[[142 125 117 104 139 129 124 132 124 127 113 122]
 [143 127 118 103 139 130 126 133 124 126 111 123]
 [131 134 125 117 134 130 131 124 137 122 122 126]
 [132 126 136 150 122 122 129 133 131 124 124 125]
 [131 126 136 148 121 121 130 132 133 125 125 125]
 [130 131 137 155 128 129 126 129 117 124 128 122]
 [142 124 117 105 138 129 124 132 124 127 113 122]
 [121 135 133 136 121 123 124 124 137 132 132 128]
 [124 134 126 123 131 128 126 119 137 121 129 128]
 [114 137 127 127 127 125 116 115 134 125 137 131]
 [142 132 120 104 139 131 129 132 128 126 111 125]
 [137 114 118 117 132 126 127 128 129 128 124 121]
 [143 129 118 102 139 130 127 133 125 126 110 124]]
Rows and columns are numbered from 1.
Find the entry just right of the largest entry.
Answer: 128
The entry at row 2, column 1 is 143
The entry in the top-right corner is 122
The entry at row 3, column 1 -> 131
The bottom entry of the column that holds the largest entry is 102
The entry just right of the smallest entry -> 139
Find the entry at row 1, column 1.
Answer: 142
Find the entry at row 1, column 3.
Answer: 117
The bottom-right entry is 124
Find the entry in row 2 and column 2.
Answer: 127
Find the entry in row 1 and column 2.
Answer: 125
The entry at row 3, column 3: 125
The entry in the bottom-left corner -> 143
Find the entry directly above the smallest entry.
Answer: 117
The entry directly above the largest entry: 148

Read these off the table that follows. Counting starts at 1.
1) Find the entry at row 1, column 3.
2) Find the entry at row 3, column 3.
3) Find the entry just right of the centre entry.
4) Find the entry at row 1, column 2.
5) Find the entry in row 2 and column 1.
6) Find the entry in the bottom-right corner.
7) Find the bottom-left entry.
8) Find the entry at row 3, column 1.
[[127 120 136 131 127 126 138]
 [125 129 136 129 129 136 128]
 [128 128 128 128 128 128 128]
 [129 134 122 135 100 125 124]
 [128 128 128 128 128 128 128]
 [128 135 133 131 124 134 128]
 [129 130 127 128 131 127 127]
 [123 129 140 129 131 141 128]
 [127 117 138 132 128 125 141]
 [132 135 123 127 134 123 127]
 [131 139 126 133 116 127 126]
 [128 131 122 134 102 125 125]
 [124 120 122 123 131 129 121]
 [121 118 123 122 128 133 119]
 [129 114 132 130 128 119 141]]
1) 136
2) 128
3) 131
4) 120
5) 125
6) 141
7) 129
8) 128

data =
[[116 140 121 122 121 127 118 116]
 [123 116 125 129 150 118 125 113]
 [110 125 129 110 130 141 137 155]
 [138 127 101 114 143 121 156 152]
 [135 138 117 129 151 121 139 136]
 [136 106 121 136 154 126 116 131]]
Counting starts at 1.
The entry in row 1 and column 1 is 116
Read off the entry just left of the largest entry.
A: 121
Read off the top entry of the column that holds the largest entry.
A: 118
The entry directly below the largest entry is 139
The entry in row 3 and column 1 -> 110
The entry directly below the smallest entry: 117
The entry at row 3, column 3: 129
The entry directly above the largest entry: 137
Read off the bottom-left entry.
A: 136
Read off the entry just right of 137.
A: 155
Read off the entry at row 2, column 3.
A: 125
Read off the top entry of the column that holds the smallest entry.
A: 121
Read off the top-right entry.
A: 116
Read off the bottom entry of the column that holds the largest entry.
A: 116
Read off the entry in row 2 and column 1.
A: 123
Read off the entry at row 1, column 2.
A: 140
Read off the entry just left of 113.
A: 125

m = [137 148 106 112]
Find the entry just left of 148.
Answer: 137
Find the entry just right of 137.
Answer: 148
